In the rows, zero is written as 128.
One turn moves every row onto another: examples first, then more rows asked:
Ganor: [106, 123, 124, 129, 117, 146, 153, 122, 111, 158, 134, 107, 118, 142, 118, 126, 154, 133, 124, 117]
Kam: [74, 132, 99, 124, 123, 141, 148, 134, 120, 149, 130, 109, 133, 143, 121, 111, 147, 138, 141, 104]
Gora: [115, 138, 106, 117, 123, 113, 139, 114, 138, 144, 125, 102, 138, 131, 122, 141, 144, 154, 128, 98]
pip: [92, 121, 116, 121, 128, 141, 156, 133, 119, 147, 115, 138, 146, 143, 114, 144, 128, 143, 137, 120]
moro: [102, 128, 104, 101, 130, 121, 123, 139, 120, 133, 131, 105, 129, 144, 137, 136, 146, 150, 152, 107]
feb: [108, 126, 109, 126, 135, 110, 137, 114, 129, 148, 123, 80, 129, 146, 116, 141, 129, 146, 134, 103]
Nonaz: [106, 134, 85, 113, 122, 134, 146, 127, 109, 111, 118, 103, 142, 144, 127, 114, 123, 135, 160, 111]
fesek: [92, 128, 117, 132, 118, 131, 161, 126, 102, 163, 129, 116, 143, 136, 116, 133, 125, 133, 121, 113]
muto: [125, 130, 110, 123, 148, 135, 140, 129, 110, 116, 120, 107, 131, 137, 123, 134, 140, 107, 133, 110]
Loz: [108, 130, 113, 122, 112, 117, 144, 121, 113, 136, 117, 123, 138, 126, 96, 152, 130, 126, 147, 98]
bevol: [122, 133, 98, 115, 115, 133, 162, 120, 105, 126, 123, 109, 150, 146, 122, 129, 109, 115, 152, 108]
Feza: [131, 115, 111, 122, 134, 132, 122, 149, 121, 154, 121, 115, 133, 120, 122, 121, 139, 139, 137, 108]
pomuk: [122, 111, 108, 118, 140, 125, 144, 130, 108, 127, 121, 116, 125, 136, 143, 122, 109, 139, 142, 127]
vudig: [115, 118, 107, 120, 123, 109, 147, 115, 148, 156, 122, 97, 125, 151, 112, 122, 128, 145, 147, 103]
Megaf: [91, 125, 113, 117, 124, 134, 172, 130, 101, 151, 114, 106, 138, 159, 117, 123, 140, 135, 139, 96]
befa: [135, 133, 120, 130, 119, 141, 154, 124, 112, 128, 130, 112, 145, 133, 117, 137, 117, 120, 139, 129]
fifip: [118, 143, 104, 121, 131, 114, 141, 124, 138, 158, 103, 103, 142, 132, 106, 130, 139, 138, 136, 94]
Tedup: [116, 119, 113, 116, 131, 120, 159, 123, 122, 100, 119, 123, 132, 148, 119, 126, 133, 132, 144, 118]
mem: [135, 130, 119, 122, 123, 143, 131, 133, 122, 130, 124, 108, 128, 139, 123, 118, 128, 130, 140, 145]
pugip: [132, 125, 98, 121, 126, 111, 144, 119, 127, 172, 115, 101, 128, 135, 122, 122, 132, 144, 141, 98]
Rig: [110, 138, 123, 114, 121, 130, 144, 133, 133, 131, 114, 83, 153, 122, 108, 123, 129, 125, 129, 117]
Rogos: [109, 107, 97, 116, 124, 146, 164, 130, 116, 146, 133, 128, 135, 155, 121, 129, 152, 129, 143, 100]
dol: [123, 127, 115, 108, 100, 125, 163, 121, 131, 143, 112, 100, 135, 127, 107, 107, 128, 125, 151, 114]
Zigud: [111, 108, 102, 124, 137, 142, 146, 135, 95, 147, 106, 122, 130, 144, 113, 128, 149, 145, 129, 117]
gobot: [111, 114, 92, 108, 116, 100, 153, 133, 114, 142, 126, 122, 141, 153, 114, 121, 131, 135, 160, 102]
ginu: [123, 143, 102, 101, 118, 119, 151, 133, 106, 147, 113, 91, 144, 120, 135, 116, 140, 138, 140, 117]
zuba: [121, 141, 92, 110, 127, 126, 142, 126, 119, 130, 133, 132, 129, 130, 137, 120, 139, 112, 145, 118]
fif: [116, 122, 115, 119, 129, 126, 146, 135, 118, 146, 124, 69, 130, 132, 125, 111, 127, 130, 152, 123]
nur: [122, 134, 92, 114, 128, 137, 129, 140, 118, 120, 117, 107, 138, 140, 125, 102, 139, 135, 145, 131]
nesut: [107, 130, 105, 109, 103, 113, 157, 116, 123, 126, 139, 87, 140, 128, 125, 120, 133, 140, 141, 121]
Suro: [86, 116, 89, 114, 123, 146, 133, 124, 109, 148, 131, 124, 129, 141, 132, 134, 131, 140, 129, 113]
zufev: [109, 127, 103, 122, 132, 128, 141, 126, 124, 136, 111, 127, 128, 134, 115, 117, 104, 108, 148, 122]
riri: [94, 118, 105, 128, 134, 140, 141, 131, 114, 156, 132, 117, 127, 157, 107, 137, 143, 114, 136, 128]
ber: [98, 118, 117, 116, 122, 140, 146, 138, 120, 152, 117, 117, 133, 144, 121, 104, 144, 154, 117, 118]
Zutiz: [123, 104, 128, 117, 122, 128, 130, 125, 120, 144, 127, 101, 124, 148, 105, 141, 121, 122, 130, 111]

zufev -> Tedup
nesut -> ginu
befa -> bevol
And these:
Zutiz -> Loz
riri -> pip
Ganor -> fesek
Gora -> pugip

